In the data rows, 128 means zero.
Some points, each followed by its number:
[140 171 139  86 123  97 120 122 166 168 195 152 119 144 140 164] 0
[187 128 105 169  98 127 169  78 134 144 186 155 131 154 157 135] 1
[135 145 140 129 160  82  76 102 149 146 200 217 123 187 179 218] 2
[ 97   0  41  50  57 104  86  42  97 123  83  84  81  63 127 145] 3
[108 102 115 169  78 117  88 115 194 128 110 124 234 207 175 112] 4
[111 143 132 197 162 169  99 154 129 144 208 157 111 129 154  98] 5
[105 170 147 200 155 128 126 153 147 164 162 176 122 122 147 104] 6
[163 137 122 140 145 157 135  69 216 133 161 127 148 148 132 189] 7
[117 152 169 187 164 184 106 116 169 154 169 194 129 126 146 138] 8
[114  71  68  75 112  88  49 109  75  86  26 108 101 105 159  94] 9
[ 96  93 121 138 125 123 139 147 115 104 120 110 244 165 162 106] 10
[122 102 132 142 102 139 116  99 117 115 170 133 122 150 147 181] 11
[ 95  35 138 150 106  84  98 155 108 125 126  58 209 176 175  99] 12
[124 154 148 186 124 138 165 137 162 152 158 150 111 101 128 142] 13
[100  90 112  75  78 103 156  86  79  79  84 112  78  92 138 125] 14
[ 62 133 150 149  99  80 176  71  64  69  37  87  34  64 161 113] 15
[110  87 156 163 119 125 131 116 163 151 108 126 161 173 149 117] 16
[172 137 111 151 103 188 127 133 133 181 136 190 128 122 122 174] 17
[125 107  91 140 115 135 143  69 148 137 123 167 161 185 168 192] 18
[149 123 139 153 229 162 150 115 138  89 137 117 143 114  82 139] 19
[165 157 171 168 199 187 169 104 125 117 132 166 136 127 113 175] 20
[144 185 255 139 188 151 185 190 177 122 103 106 191 148 115  76] 21
[140 113 147 100 160 105 134 125 112 100  72  80 215 147 153  93] 22
[163 133 140  85 162  75  42 140 161 185 215 179 119 161 157 152] 23
[145 179 164 143 191 164 143 125 171 134 157 138 143 131  67 159] 24
[185 127 180 159 182 231 122 116 118 186 146 126 145 136  93 161] 25
[104  86  65  73  58 122  53  69 112 122 105 113 129  90 132 156] 26
[182 120 162 131 103 103  56 167 144 172 255 164 132 156 165 134] 27
[ 73 164 102 130  55 101 123 126 114 136 125  92  84  50 110  80] 28
[129 163 152 147 163 108  97 103 161 169 171 208 122 164 150 196] 29
[121 147 179 201 159 129 111  93 157 134 182 156 118 124 153 111] 30
[145 170 192 164 140 133 140 112 145 222 177 167 140 175 187 128] 31
[ 61  99 106 105 144 121 122 178  46  69 100 109  77  63  55  98] 32
[ 97 210 187 197 142 182 165 128 124 170 136 154 119  77 114 139] 33
[103  43 104  95 106 200 135 131  67   7 123  68 111 107  87 122] 34
[174 139 113  99  90 109 118 144 109 153 172 164 110 119 141 177] 35
[ 95 101  80  76  42  67 144  75 115 146 118 141 155 100  49 132] 36
[124 184 128 168 106 152 133 129 115 237 138 163 106 106  94 156] 37
[ 95 117 140 113 122 115 105 133  83  98  85 137 100  75 134 126] 38
[103  70 103  77 101  98 109 162  89  60  50  69 100 112 145 137] 39
[ 97  42  80  52  89  77  92 134  88  57  35  68  86 110 168 143] 40
[134 199 110 111  89  96 102 146 131 157 209 170 136 141 171 166] 41
[153 140 129 112 117 132 121 176 136 196 122  97 161 154 129  86] 42
[ 96 157 149 170 139 106 113 103 136 143 140 140 108 109 156  81] 43
[197 148 142 123 103 194  84 161 139 142 135 148 167 185 190 106] 44
[155 117 118 137 102  69  81 160 141 206 196 157  99 140 155 152] 45
[100  98  98  90 118 128  85 111 107  72 118  98 164 157 146 124] 46
[116  76  98 160 108 187 123  57 134 191 126 171 162 186 165 167] 47
[ 86  90  74  97  53 107 132  62  81  79  97  64  53  83 166 116] 48
[150 123 132 155  93 138 132 166 160 163 137 163 111  83  96 172] 49
[180 163 127 121 198 216 147 141 132 155 140 118 150 134 108 151] 50
[169 215 139 147 190 150 204 142 164  95 111 101 180 138 130  95] 51
[190 223 103 178 166 155 145  91 123 185 151 140 129 116 104 217] 52
[107 143 187 222 181 215 125 101 168 164 165 203 135 113 139 116] 53
[ 85  98  87 127  94 127 190 158  54  68  30 112 106 101  62 121] 54
[127 158 144 170 146 212 128 129 143 156  99 147 108  98  51 152] 55
[199 123  73 140 114 149 165 150 231 135 184 242 141 204 188 147] 56
[135 141 170 178 109 160 154 118 149 136 135 156 101  92  98 165] 57
[103 151  40  77 130 151 134  90  81  77  69 122 121 127 115 120] 58
[ 57 107  97 139 111 113 212  97  35  70 105  69  72  80 100 118] 59
[123  99 134 120 139 124 132 127 178 129  76  79 190 177 167 134] 60
[ 81  92 108  79 115 126 119 107  96  44  89  95 156 110 134 123] 61
[125 108 147 161  83 155 131 113 147 114 157 173 122 196 149 168] 62
[141 125 140 160 125 196 119  56 123 134 145 155 145 179 131 198] 63
[153 170 183 180 176 163 187 126 177 112 154 141 131 116  74 140] 64
[113  76 117  77 121  91 134 103  48  94  97  98 107  89 123 123] 65
[ 99 105 124 153 139 189 179 146  72  32  64  90 138  92 117 104] 66
[ 48 186 177  79  60 127 120 116  90 168 117  88  73  75  92  84] 67
[146 113 122 151  98 139 162  73 188 146 164 190 147 200 163 171] 68
[114 166 168 198 150 136 101 164 182 158 168 149 108 125 148  98] 69
[160 153 151 149 101 117 126 147 155 151 148 183 102 102 148 167] 70
[128  64  59  68 100  92  60  94  64  85   7 113  78  82 159  87] 71
[ 39 147 172 118 155 119 122 226  67 162 138  62  45  66  85  50] 72
[110 114 157 194 149 165 148 107 143 142 134 152 132 106  93 192] 73
[ 64 115 234 210 164 162 164 117 213 147 113 214 133  53 120 115] 74
[117 137 132 164  84 176 176 128 150 155 120 171 123  93  92 158] 75
[173 188 167 127 169 149 198 112 141 154 119 139 182 152 155 100] 76
[115  55 146 146 109 118 110 112 142 150  95 122 185 205 160 131] 77
[130 120 140 134 104 115 123 121 120 119 168 168 126 137 135 181] 78
[139 117  96 148 130 122  93  99 139 122 168 212 140 184 150 172] 79
[157 137 141 153 190 149 195 174 113  93 112 108 163 122 125 116] 80
[157 102 113 138 118 154 150  99 165 157 151 118 202 160 128 182] 81
[ 98  61  66  73  75 100  97  60  83  78  75  76  86  94 144 106] 82
[255 119 147 120 192 142 165  65 192 123 154 148 131 121  67 177] 83
[195 140 144 143 135 119 152  83 133 149 190 234 153 154 167 153] 84
[148 138 176  65 110 125  37 158 164 153 180 156 115 157 163 169] 85
[111  27 107  53 132  64 115 153  62  65  79 117  83  87 107 105] 86
[ 96  73 116 140 128  94 102 128 114  99  47  75 213 194 146 105] 87
[105  66  90  79  54  25 162  64 152 121 118 121 135 115  73 136] 88
[103  69  73  33  99  77 133  84  68  59 115 106 123  97 122 101] 89
[132 149 142 115 122 121  84 117 156 130 175 174 128 184 175 165] 90
[ 98  32  87 101  87  93 114 145  84  72  71  90  74 109 199 118] 91
[111 173 189 185 154 215 138 155 128 182 117 165  84 108 100 153] 92
[177 114 142 103 149 117 108  80 153 160 180 167 145 171 144 206] 93
[171 138 138 156 139 130  89 150 168 134 195 159 141 154 171 125] 94
[ 79 144 228 255 170 160 180 127 171 143 133 224  88  73  76 104] 95
[150 188 157 119 159 137 128 117 215 152 182 169 161 178 143 183] 96
[148 136 139 105 147 133 169 170  99 119 102  42 150 126 128  72] 97
[108 153 184 178 101 140 178 131 158 126 150 167 114  44  90 134] 98
[119  88  79 106 104 121  89 164 133  96 126 131 234 185 211 144] 99
[ 63 109 125 108 127  81  46 160 103  95  95 102 142 143 127  99] 100
[138  97 103 140  90 116 138  51 150 155 120 163 143 178 173 162] 101
[133 153 162 190 152 153 148 138 133 158 145 199 120  90  80 158] 102
[134 178 108 135 126  94  70 128 175 150 184 215 137 167 164 187] 103
[125 141 190 183 191 153 134  99 171 164 169 160 133 156 151 129] 104
[228 153 101 147 112 151 160  52 169 151 164 191 135 174 183  95] 105
[159 113 109 123 130 137 128 148 150 127 148 140 111  90 126 166] 106
[152 140 193 186 151 226 181 171 123 138 157 139 161 152 124 108] 107
[178 182 116 154 158 102 106  85 161 106 189 196 133 159 178 101] 108
[118  81 111 145 146 143 106 115 144 126 118  94 224 167 125 106] 109
[141 170 114  70 139 111 110 128 124 155 141 122 122 127 167 202] 110
[144 139 145 132 141 135 122  90 152 169 167 159 161 174 136 233] 111
[111 180 202 185 176 232 177 102 149 130 142 127 131 124  99 125] 112
[156 157 143 110  91 103  58 118 124 123 182 186 130 163 164 177] 113
[132 181 133 114 115 128 108 114 154 154 176 206 153 217 189 165] 114
[145 125 122 153 141 109 106 152  99 158 171 176  89 145 142 118] 115
[ 74  78 110 100 137  95  48 144 109  78  73 110 169 161 232 110] 116
[148 140 147 147 140 167 131 157 122 119 151 124 146 139 139 122] 117
[141 110 142 124 165 138 183 142 142  76 125  88 180 140 115 153] 118
[122 156 150 144 127 119  98 108 153 140 169 170 121 162 166 137] 119
[157 109 139 125 194 170 174  85 188 135 162 154 151 135 113 194] 120
[141  98 152 167  84 183 114  90 163 116 172 186 151 233 165 203] 121
[106 126 127  85 124 130 144 112 111 103  84  61 171 133 121 125] 122
[145 122 115 141 166 184 140  92 132 131 127 129 109 104 123 147] 123
[113  59 111  77 129 142 145 128  77  41  23 103 107 110  88  89] 124
[155 168 165 141 129 170 133 149 142 138 173 137 149 147 143 138] 125
[216 223 116 121 210 189 175 132 184 194 152 137 161 126 103 182] 126
[152 185  91 110 121 123  65  89 171 177 193 204 108 161 152 151] 127
[151 144 145 184 144 152 147 140 135 175 149 216 116  88  72 176] 128
[109 167 171 183 171 140 106 132 172 130 170 187 102 117 107 118] 129
[173 141 113 106 107  87  62  99 138 181 176 154 123 179 207 148] 130
[ 91 175 170 159 107 137 175 128 118 117 125 173 105  74 100 117] 131
[141 151 143 110 130  99 100 130 145 137 191 159 138 143 163 131] 132
[140 104  96 117  61 138 115  55 117 118 128 154 144 189 160 166] 133
[148  98 124 139 117 125 139  74 130 170 146 161 143 159 137 179] 134
[166 160  73 155 152 149 127 114 145 158 161 134 142 109  95 190] 135
[ 72 131 146 100  88  69  96 160 101 109 111 126  67 118 117  62] 136
[ 60 163 180 177  86 108 159 197  87 149 132 121  32 105  24   0] 137
[154 105 149 111 109  89  78 134 119 204 213 177 111 146 200 156] 138
[123 100  88  97 120 166 173 130 100  50  93 103 143 121 116 121] 139
[104  85  79 116 140 171 142 134  79  73  98  98 159 121  91 135] 140
[117 133  88 103 111  70  89 126 160 144 177 207  96 142 159 149] 141
[121 126 131 150 126 191 112 133 110 118 131 153 101  80  57 154] 142
[154 125 204 170 244 189 137 110 125 181  98 124 156 118 101 161] 143
[154 169 135  99 116 112  78 160 177 161 215 195 103 130 158 155] 144
[ 87  68  21 104 111  91 112  67  82  84 107 113 144  70 182  77] 145
[126 191  94 152  95 112 170  99 172 129 144 152 127  87  97 155] 146
[118 120 130 154 105  91 110 170 127 121 163 161  93 113 122  91] 147
[ 90  73  84  70  36 102 120  48  84  94  75 107  67  87 140 103] 148
[215 131 140 138 142 165 142 123 126 146 155 141 139 135 119 244] 149
[159 130 130  82 162 140 191 146 114 108 109 137 167 150 149  97] 150
[149 170 152 127 161 104 180 193 122 120 110  82 158 133 114  91] 151
[ 95 120 130 136 122  75  97 138 168 132 178 140 108 126 179  94] 152
[145 105 121 144 111 148  89 101 169  95 124 134 197 171 149 155] 153
[ 53 181  94 105 116  80 113 210  66 114  54  98  56  90 103  61] 154
[137  90 121 136 107 140  81  87 176  84 117 122 218 192 152 140] 155
[104 131  89  43 147  93 116 174 116  80  94  97 137 145 164 139] 156
[117  74  44  95  87  68  89 111  88 136 110 100  90  95 112  87] 157
[118 122 122 162 137 161 133 206  87  62  31  49 118 115  96 104] 158
[ 93 196 153 175 163 108 142 160 114 139 150 144  87  98 131  85] 159
[ 16 131 213 158 114  96 132 161 100 179 119 128  63  87   0  60] 160
[207 143 154 126 126 127 126 221 188 115 131 139 172 183 140  85] 161
[255 138  83 120 195 171 155  79 135 167 149 138 144 127 109 200] 162
[ 42 189 209 153  96 117 106 143  95  90 104 121  79  52  94  53] 163
[ 76 144  87 110  45  72 156  75 120 112 131 135 147  72   6 121] 164
[ 97 109 132 107  73 106 138  98  95 107 136 124  57 136 145 121] 165
[167 161 150 151 158 145 111 156 213 106 141 138 138 136 107 190] 166
[162 177 139 112 197 121 115  71 121 175 172 136 121 141 141 250] 167
[ 49 114 135 155 154  92 104 177  12  88  94  67  48  60  59  83] 168
[183 111 124 114 161 130 202 170 126 102  84  77 165 128 158  92] 169
[172 126 104 162 132 131  90 107 192 127 196 154 130 136 177 130] 170
[ 54 174 184 161  88  77 175 113 120 105 125 132  93  93  21  94] 171
[ 69 204 163 127  63  86 120 194  86 115 136 133  37  90  68  17] 172
[ 41 151  97 118 162  64  97 186  65 103 112  23  19  82  72  25] 173
[179 115 168 108 181 131 208 166 112 103  84  92 186 144 146 112] 174
[142 162 144 122 154 126 176 255 126  78  86  70 141 143 129  81] 175
[124 219 208 212 184 255 155 119 131 116 167 133 134 126 110 132] 176
[100  76  67 113  80 100 123  96 103  63  69  99  67 117 151 113] 177
[ 81 131 151 132 110  88 145 110  77  77  33  93  63  91 161 112] 178
New points follow, each followed by the number of its nearest point above by angle.
[113 146 142 158 159 106 122 113 164 183 148 151  97 157 123 157] -> 29
[123 140 123 157  97 167 148 130 155 149 148 169 122 114 117 150] -> 75
[136  83 102 111 146 125  92 186  95  62  64  88 105 148 152 130] -> 39
[249 130 100 130 203 120 150 106 136 152 165 134 146 137  80 183] -> 162
[ 86 123 153 144 117 141 143 139  76  91  64 135  93  54  95 115] -> 38
[146 136 124 133 156 159 138  71 149 158 157 167 137 170 173 212] -> 111
[222  97 103 136  85 157 123 162 195 161 141 189 173 224 196 134] -> 56
[170 184 136 144 161 119 129  41 201 121 173 134 159 150 137 203] -> 7
[187 136  70 107 137 115 165 203 218 120 120  92 173 162 139  84] -> 161
[ 92 117 131 144 141 162 135 187  85  66  72  70 133 111  93 112] -> 158
[142 139 145 134 105  93  69 171 123 162 231 140 102 129 127 107] -> 27
[174 128  99  52 108 122 105 137 129 171 121 134 170 190 185 135] -> 130
[ 99 109  70  93  71  78 127 137 113 160 121 142  85 138 108 100] -> 157
[ 92 130  69  96 115  65   8 175 103 103  81  84 133 178 237 138] -> 116
[119 160 122 134 166 114 119 121 250 160 176 162 157 161 143 142] -> 96
[145  97  95 116  83  72 159  86 177 133  94 126 155 115 117 118] -> 88
[121 110  95  45 139  89  93 196 107  34 122  30 100 163 183 108] -> 156
[102 107 110 101 139  93  61 139 131 116 104 129 158 177 170 120] -> 116
[ 87 142 232 234 179 171 162 130 117 141 127 150 123 104 111  88] -> 95
[114 120  86 128 128  72  73 116 198 142 210 150 131 139 220 125] -> 152
[129  92 134 170 102 173 122 132 148 194 130 133 147 151 147 171] -> 47
[154 150 145 165 117 140 134 122 145 127 143 131  81  96 116 169] -> 57
[119 172 155 182 136 152 159 128 214 174 122 147 129  77  91 148] -> 13
[225 200 138  80 113 196 154 177 155 134 152 166 170 189 171  99] -> 44
[106  87  36  58  84  20 105 101  89 117 111 105  81 134 112  47] -> 157
[120  82  92 109  46  37 131  58 201 140  99 136 149 111 109 133] -> 88
[157 175 150 152 138 171 128 140 136 155 176 148 153 158 155 137] -> 125
[110 134 198 221 177 140 126 123 161 163 144 151 106 102 109 101] -> 95
[171 154  72 119 156 103 135 212 219 141 120  77 179 169 118  79] -> 161
[177 142 107 121 126 103 103 120 164 195 197 177 100 190 203 144] -> 130
[191 189 174 173 120 213 168 179 229 136 155 147 168 187 134  95] -> 125
[158 169 155 124 148 142 183 175 127 130  99  21 176 144 147  67] -> 97
[125  48 112  74 116 130 138  92  89  42  19 100 132 106  86 105] -> 124
[ 64 160 133  63  53 128 108 129 107 120 130 111 131  77  84  89] -> 67
[175 158 136 140 127 143 123 152 156 139 161 230 138 243 186 160] -> 114
[197 110  87 122  78 118 118 142 113 160 133 126 114 115 152 150] -> 35
[170 229 108 122 214 136 255 124 137 112 137  71 171 145  95 139] -> 51
[ 51 132 154 105 155 119 120 184  74 133 120  71  74  79 102  75] -> 72
[230 128  95 138  70 135 130 136 129 178 155 146 135 120 155 183] -> 35
[130  49  84  66  58  43 144  91 147 172 102 127 132 105 146  87] -> 88
[ 83  76  53  99  78 102 108  28  85  80  48   1 141 101 142  86] -> 82
[ 98  81  75 105  80  67 101 178  80 127 120 110  97 114 104  54] -> 157
[154 148 144 144 190 204 153  96 166 130 157 130 141 128  69 156] -> 24
[137 116 148 119 145 129 151 117 126 102  92  84 202 172 159  57] -> 22
[123  85  61  84  80  40 138 120 114 125 117 126  96 114 133 102] -> 157
[142 124 124  73  92 102  86 168 161 149 165 136 127 143 154 177] -> 85
[111  88 111  83  31  75 142  85 159 108 121 144 134  89 150 113] -> 88
[203 178 116 147 101 199 155 159 154 148 149 153 151 185 189 130] -> 44
[155 145 146 116 152 118  54 186 200 126 187 175 143 165 197 154] -> 94
[113  60  32 105  77  68  93 169  79 138 111 106 121 111 123  63] -> 157
[129 132 214 205 205 145 110 122 169 211 201 195 101 137 140 103] -> 104
[ 60 170 176 118 102 106  87 151  98  91 101 108  90  78 121  74] -> 163
[173 169 155 143 165 156 119 146 221 100 149 137 149 134 104 191] -> 166
[156 208 190 149 191 123 211 218 131 114 106  72 184 147 114  88] -> 151
[120 146 139 160 100 190 179 148 145 144 108 139 134 101  83 135] -> 75
[ 85 107  95 102 120 144 111 118  86  52  83 106 161 120 126 122] -> 61
[104 102 107 108 112 105  55 120 110  85 127 132 142 173 190 107] -> 116
[125 112 100  38 123 208 143 104  83  19  82  64 162 120  97  90] -> 139
[138 123 114 157 155 198 132  36 205 174 139 137 181 175 147 180] -> 7
[ 88 150  53  94 124 140 116 116  68  90  68 105  86 105 103 102] -> 58
[111  71 125  77 135 123 133  95  19  67  78  85  97  79 112 124] -> 65
[ 75 109 131 138 147 123 118 178  27  89  79  73  71  75  66  95] -> 168
[122 122 110  87 185 127 158 104 109  99  53  66 197 156 141  63] -> 22
[128 111 102  46 138 193 146 110  87  37  87  69 164 124 104  94] -> 139
[ 86 131 151 107 110  76 110 154 100 113 106 119  79 120 111  78] -> 136
[188 126 125 107 157 126 126  89 156 169 172 158 145 167 124 202] -> 93
[117 136 143 165 137 148 132 214 101  75  77  48 158 114  43 117] -> 158
[126   8  49  73  72  61  43 151  77 138  85 113  92 105 111  91] -> 157
[ 88 175 160 128  82 118 125 188  86  99 116 119  60  95  74  39] -> 172
[156 120 188 164 218 180 132  96 129 183 115 137 156 132 110 174] -> 143
[124 127 190 208 207 111  92  89 153 213 171 165 133 159 148 106] -> 104
[130  76  67 101  74 113  75  55 108  85 112  93  86 129 167 101] -> 82
[177 220 148 126 169 100 118  70 143 198 174 149 138 155 129 231] -> 167
[125 132 171 184 114 175 151 107 146 131 135 149  99  98  91 163] -> 57
[164 159 138  91 110 104 121 112 143 123 169 145 128 124 118 170] -> 0
[112  98 128 163  83 124  86 121 189 125 117 130 223 197 179 114] -> 4
[ 76  82  45  36  94 121  55  80  86  87  99  57 122  85 147  87] -> 82
[ 48 193 109 139  59 134 116 146  88 130 127  79  65  36 108  80] -> 28
[141 155 169 147 152 164 165 202 178 165 117 131 157 140 114  91] -> 21
[176 168 123 127 165 114 196 131 142  99  84 108 176 145 113 141] -> 51
[107 105  93 106 102 130 100  79 116 103  90  85 123  77 135 103] -> 82
[214 122 122  86 102 170 143 118 121 128 157 157 198 186 159 135] -> 44
[144 132 109 147  99 105 111 155 141 125 166 165 116 106 129 121] -> 147
[130 140 143 122 145 120 159 231 140  85  93  80 159 156 134  92] -> 175
[111 196 174 221 192 150 125 123 173 126 154 158 101 111 130  98] -> 129
[202 142 149 115 182 136 128 101 157 125 130 139 114 105  77 146] -> 83
[135 149 139 128 140 134 169 176 113 111  96  42 145 133 144  83] -> 97
[145  56 107 165  81 148  98 128 123 183 107 154 203 239 192 168] -> 77
[146 122 161 146 104 117 141 105 140 115 179 192 149 162 145 223] -> 78
[ 88 168 156 176  96 128 192 144 117 124 106 180 110  68  86 151] -> 131
[105 106  62  73 115 130 117  90  83  16 116 104 152 125 118 127] -> 61
[ 68 113 113 139  99 112 210 100  57  77 105  86  71  78  94 120] -> 59
[169 150 103 143 116 192 149 148 121 139 126 184 128 108 103 158] -> 17
[ 86 109 133 100 138 125 135  89 105  71  90 120 143  88 128 134] -> 61
[144 174 114 131 159 135 204 135 122 118  93 118 166 127 125 106] -> 51
[207 146 156 119 124 126 123 249 186 103 104 110 183 185 130  69] -> 161
[129 126 123 108 127 152 154  68 170 122 114 111 140 132 109 142] -> 7
[127 104 135 102 159 106 120 124 111  83  81  87 210 146 148  95] -> 22
[103 127 170 201 152 160 160 122 153 145 132 156 112  72  62 189] -> 73
[188 146 163 111 126 119  86 145 160 163 235 151 149 154 154 139] -> 27
[151 177 132 140 171 173 165 179 158 101 121 132 161 160 155  90] -> 51
[137 112 140 123 145 120 166 168  99 111  50  67 152 124 131  59] -> 97
[171 114  81  92  95  72  70 149 130 194 161 152 103 126 167 139] -> 45
[110  50  27  78  83  46  68  98  70 104 103  78  87  98 120  58] -> 157
[ 99 206 159 167  83  98 158  95 165 141 115 150 138 100  26 113] -> 171
[181 120 121 104 109 172 145 141 112 115 136 144 187 166 142 128] -> 44
[127 117  78  62 112 103  83 191 129 147 126 134 159 174 178 133] -> 99
[200 156 135 137 163 143 139 103 169 141 128 125 117 112  88 164] -> 83
[159  95  98 108 142 116  88 210 116 110 106 128 148 167 161 133] -> 99
[176 145 111 124 172 141 108  44 167 118 164 124 160 148 123 216] -> 7
[126  93  91  97  93  43 133  97 132 161 154 144 139 132 153 139] -> 88
[ 87 150 141 148 107 127 176 142 115 111  96 158 129  94  97 148] -> 131
[124 156 194 164 240 172 153  97 122 194 147 139 142 128  83 136] -> 143
[159 128 182 172 213 207 217  90 152 120 147 152 112 113  97 180] -> 20
[ 86 188 170 164 178 127 137 157 102 139 143 138  88  81 124 103] -> 159
[135 177 131 177  93 168 150 136 124 229 110 145 123 106 104 140] -> 37
[ 85 132 127 125  72 113 136  90 116 116 109 137 115 104  88 139] -> 164
[ 79 159 190 163  86 127 192 165 103 114 132 141  76 109 104  42] -> 137
[141 159 153 124 109 124 140 119 131 141 136 183 118 155 170 133] -> 114
[159 173 192 191 190 194 148 109 142 193 185 153 121 150 131 116] -> 104
[164 192 178 146 133 217 135 173 206 192 143 131 162 184 145  76] -> 125
[ 89 191 147 156  83 121 177 135 121 118 100 178  85  68  73 120] -> 131
[171 109 111  86  89 158 119 150 164 161 149 166 171 190 223 125] -> 44
[132 156 146 187 179 116 107 128 207 158 194 152 102 135 159  93] -> 69
[106 153 244 244 167 173 142 153 116 123 151 158 120  87  82 121] -> 95
[109  85  37  72  81  19 101 116  89 112 116 102  77 127 113  64] -> 157
[ 75  94 126 109 147 119  91  89 108  80  66  73 209 156 138 110] -> 87
[119  84  68 102  99  93 127 164 100 103 103  86 111 110 118  66] -> 157
[102 142 205 208 220 161 125 110 173 153 165 155 126 137 124 121] -> 104
[121  91  71  78  95  79 117 151  94 107 114  71  78 122  95  99] -> 157
[154 125 137 135 136 185 138  70 135 142 141 140 158 168 131 186] -> 63
[118 108 104 149 153 176 147 156  91 101 124 112 137 131  96 136] -> 140
[ 97  96 158 146 134 121 122 114 182 110 112 121 178 166 130 119] -> 16
[111 105  88 101  99  85  85 127 103 149 134 111  95 101 116  74] -> 157
[ 49 156 110 130 141  72 123 185  75  93 111  53  26  85  77  31] -> 173
[140 150 129 158  97 145 134 116 135 194 175 182 155 210 194 166] -> 114
[101  97 117  76 152 135 120  66 103  78  92 107 157 127 140 153] -> 61
[181 112 141  68 103 163  96 170  99 119  63 117 146 150 151 115] -> 44
[ 93 123 107 144 126 145 142 222  85  87  96  50  82  91 117  86] -> 158
[181 117  95 146  81 128 106 142 180 175 160 166 117 112 116 160] -> 49
[168 198 137  60 159 130 118 156 135 177 179 135 125 130 138 227] -> 110
[137 114  98 150  82 126 168  55 173 187 191 225 122 196 194 165] -> 68
[184 138 125  95  91 127 113 154 112 148 146 156 127 133 148 163] -> 35
[153  67  98  70  87  82 146  95 162 171 108 117 150 118 135 103] -> 88
[147 129 193 152 163 159 198 211 190 166 119  69 188 129 101  70] -> 21
[167 160 108 155 148 122  69 162 174 126 204 177 109 166 181 114] -> 94
[187 134 119 146  81 145 138 161 182 153 134 195 147 185 162 131] -> 56
[142 203 184 143 224 189 157 114 179 138 149 126 152 136  41 176] -> 24
[237 250 112 107 202 185 171 139 194 209 153 128 174 133 102 180] -> 126
[103 104 137 154  91 106 106 149 148 139 112  99 219 188 158 129] -> 4
[160 145 109 147 156 164  98 137 146 130 156 134 114 126  71 178] -> 135
[161 179 173 161 127 192 142 156 141 148 160 131 163 166 142 123] -> 125
[123 161 100 121 124  98  86 135 196 125 184 171 148 149 160 226] -> 103
[197 116 127 115 107 141 105 135 112 173 156 187 113 116 131 175] -> 35
[116  79 130 109  61  31 152 104 178 136 125 130 125  86 111 125] -> 88
[211 121 141  87 201 126 200  97 125 114  79  96 179 148 103 119] -> 174
[ 85 118 110 112 115 135 125 109 109  73 101 122 150 114 133 129] -> 61
[169 169 163 173 185 162 119 121 241 102 161 143 124 119  90 213] -> 166
[141 128 142 113 148 101 113 113 115 120 104 105 183 150 158 117] -> 22
[117 128  95  36 114  76  51 168 123 116 122  96 116 150 186 139] -> 156
[188 139 127 134 180 142 151 102 122 206 159 158 144 129  93 178] -> 162
[159 108 116 149 113  62  98 131 120 191 203 181 119 123 145 143] -> 45
[165 123 128 156 116 164  99 111 155 147 141 165 108 110 121 173] -> 17
[120 165 190 198 170 137 128  92 154 137 178 152 119 122 130 116] -> 30
[130 129 128 154 155 171 137 181 103  75  56  68 132 119  96 124] -> 158
[130 134 178 173 209 178 148 104 130 195 139 148 121 102  95 155] -> 143
[ 70 125 160 167 107 108 172 170  91  89 105 123  63 113  51  29] -> 137
[182 137 125 104 150 143 119  87 137 130 163 178 113 157 132 172] -> 93
[209 113 149 151 130 156 129 116 117 147 180 153 128 140 121 255] -> 149
[170 113 112 114  69  86 140 131 131 124 152 180  89  98 135 165] -> 35
[101 188 165 190 135 181 166 130 124 176 136 144 112  76 111 145] -> 33
[ 92 100  94 137 133 134 112  79 156 102  98 117 195 175 152 133] -> 155
[143 189 154 115 146 132  99 108 245 163 200 196 152 186 152 205] -> 96
[167 149 105 126 133 124 115 124 208 115 182 215 128 179 171 154] -> 56
[ 86  94 116  86 123 129 110  99  95  59  92 112 175 130 140 125] -> 61
[ 50 122 169 102  86  56  97 174  74  91  90 116  58 113 104  23] -> 136
[172 135 169 114 186 131 209 155 122 107  97  93 188 140 132 115] -> 174
[109  99  94 106  67 104  77 187 158 158 130 113 201 169 176 137] -> 99
[ 98 103 113 143 145 140 127 232  89  75  12  81  96 124 143 139] -> 158
[120  93  61 101 123  94  41 177 110  63  58  26 136 161 226 117] -> 116
[149 180 236 127 175 137 154 185 165 129 123 136 173 156 136  95] -> 21
[115  54  58  89  73  73  94 150  90 109 112  76  92 101 126  56] -> 157
[150 179 199 196 193 190 150 101 143 200 191 161 107 155 138 103] -> 104
[108 101  99 124 126 126 106 141 130 152 146 135 189 166 173 117] -> 99
[113  74  37  51  60  48  76 122  93 137 127 104  92  99 117  66] -> 157
[187 154 124 108  98 136  81 130 121 133 189 157  89 124 134 245] -> 35
[139 128 103 151 123 146 126  77 211 196 158 132 141 145 134 215] -> 7
[ 81  85  99  67 127 129  64 112 100  46 101  57 188 143 122 114] -> 46
[ 99 161 160 194 131 149 184 140 175 154 135 150 112  85 115 130] -> 13
[207 154 143 136 148 176 152 180 159 111 145 139 175 180 173  66] -> 161
[ 47 129 158 111 148 109 109 183  76 142 128  72  68  87 120  68] -> 72
[145 128 166  97  96 100  78 189 125 111  93 125 211 154 174 132] -> 99
[ 87  83 114  78 158 123 108  86  97  50  70  97 165 120 147 131] -> 61
[158 140 160 158 178 178 160  94 151 126 133 149 154 133 118 169] -> 20
[107  55  53  91  55 115  66  26  99  74  81  65  77 119 156  86] -> 82
[120 110 109  39 122 116 122 104  97  92  89  49 171 150 133  71] -> 122
[101 183 171 135  85  90 133 198 102 120 134 129  84 106  85  32] -> 172
